In the rows, zero is written as 128.
Named moves, each a turn or a mirror, and the order they were made in; the first pair answered:
V:
[111 127 148 114 129 138 145 122 141 112 101 123 128 111] |-> [123 121 150 118 123 136 126 139 142 118 102 118 139 114]
[142  99 112 148 147 138 157 149 152  95  95 103 106 118] |-> [153  98 124 153 139 134 139 164 151 107  95  98 119 117]
[137 124 174 152  76 149 136 181 146 120  96 102  89 104] |-> [112 125 157 147  85 152 177 146 145 103  97 115  69 111]
C:
[104 181 106 127  95 134 120 103 161 193 166 129  79 122] |-> [161 142  90 119 167 145  94  97 162 194 145 139 153 154]
[117 166 110 118 132 164 142 100 116 135 143 124 151 125] |-> [115 161 105 116 134 156 144 100 111 139 137 128 150 124]
[116 124 116 137 107 143 149 139 142 112 115 113 127 113] |-> [137 113 109 132 136 146 141 139 142 108 111 118 147 122]
[183 116 160 127 134 134  65 171 106 160 124 108 174 136] |-> [127 149 178 134  64 127  96 173 107 157 137  96 115 101]
H:
[130  98 132 115 130 127 101 105 134 126 123 117 164 148] |-> [129 103 134 108 135 132 107 102 132 126 118 119 161 147]
[128 184 179  99 139 113 108  85 105 156 167 152 130 142] |-> [101 154 138  95 168 146 185  73 126 108 125 142 111 146]
[146 113 127 165 148 107  97 121 107 167 141 135 144 146] |-> [125 104 100 157 168 120 139  96 118 145 127 141 132 155]
Pairs:
Each pair is 2 to 3 moves apart.
[153 138 150 123 129 120  90 156 115 157 146 142 151 137] |-> [151 136 130 117 155 120  97 125 120 148 154 153 151 155]
H V
[113 146 135 114 103 102 160 103 127 120 153 147  92 111] |-> [170 112 125 114 164 108 118 121 132 126 139 154 156 137]
C V
[128 115  59  65 195 134 171  42 131  95  93 185 100 168] |-> [ 70 180 153  93  34 101 135 117 130 121 123 130  21  83]
V C V
[169  98 100 125 185 149 124 146 147 130 102 113 157 133] |-> [102 146  97 126 143 136 183 103 143 122 124 129  77 117]
H V C
[115 107 141 148  97 120 119 151 139 140 127 103  88 116] |-> [109  98 104 138 133 128 151 110 147 120 122 123  89 133]
C V C
[113 144 119 124 122 120 143  98 128 126 149 148 103 138] |-> [158 123 128 125 146 122  96 130 125 138 137 145 153 143]
C V
[110 159 144 141  98 135 175 125 121 133 136 149  94 161] |-> [127 136 171 148  88 137 142 182 127 139 121 115 119 140]
H V
[157 109 141 148 153 152 108 178 127 151 106 136 151  96] |-> [102 138 130 148 113 149 174 144 133 129 120 142  89  79]
C V
[141  99  94 123 163 167 140 153 143 130  85 119 166 144] |-> [149 105 122 130 134 159 114 184 141 142  87 107 174 131]
C V C
[148 143 156 114 130  82  76 130 106 162 152 132 157 126] |-> [136 136 114 106 172  91 121  81 108 139 146 160 146 154]
C V C
[183 141 152 126 147  99 126 110 134 135 163 172 153 162] |-> [166 158 183 134 102  92 116 126 129 142 174 158 132 135]
V C V
[ 88 130  98 136 102 150 167 126 153  99 115 142  91 112] |-> [164 108 118 135 151 138  74 154 143 141 119 151 172 135]
C V H
[ 93 126  81 124 145 139 206  76 142  66 106 128  79 136] |-> [110 146 178 147  50 113 105 177 131 117 121  79  89  78]
C V C
[121 185 135 126  96  97  89 138  94 168 171 133  90 110] |-> [134 124 143 132 100 142 106 212 122 126  99  73 119  88]
H H V
[117 165 100 114 123 154 192  94 123 138 131 145 134 112] |-> [168 138 130 120 135 153 123 138 117 165 118 128 199 110]
C V
[ 90 104 110 131 120 163 205  92 119 128  92 140 121 143] |-> [145  77 151 142 128 160 114 161 113 155  85 117 185 136]
C V
[159 149 154 138 137 133  66 159 126 166 163 118 180 152] |-> [ 78 188 124 131  97 128 163 100 122 134 173 123  92 134]
C V
[152  85 113 113 165 150 140 158 153 110  65 129 158 120] |-> [166 103 147 126 137 138  90 182 145 138  84 116 160 111]
V H
[142  83 133 123  72 132 109 198 137 144  74  70 145 116] |-> [163  61  99 108 137 139 121 171 141 130  61  96 172 148]
V C V
[136 138 129 129 153 114 100  92 116 151 154 156 129 144] |-> [138 144 139 136 135 108  90 112 114 158 156 147 136 135]
C V C
[167 110 123 122 162 139  95 153 118 136 112 140 153 134] |-> [105 141 105 112 132 138 173 108 118 116 126 143  78 124]
V C
[141 162 156 136  89  89  61 163 102 181 198 133 123 131] |-> [155 135  80 117 194 107 123  82 109 152 179 180 143 184]
V C
[152  93 122 135 137 139 117 175 137 112  96 111 163 107] |-> [108 123 119 130  97 131 167 155 138  95 104 107 104  89]
C V
[ 96 168 129 128  91 105 136  94 117 134 158 133  95 118] |-> [ 94 126 107 122 112 135 185 110 144  98 112 117 103 113]
V H H
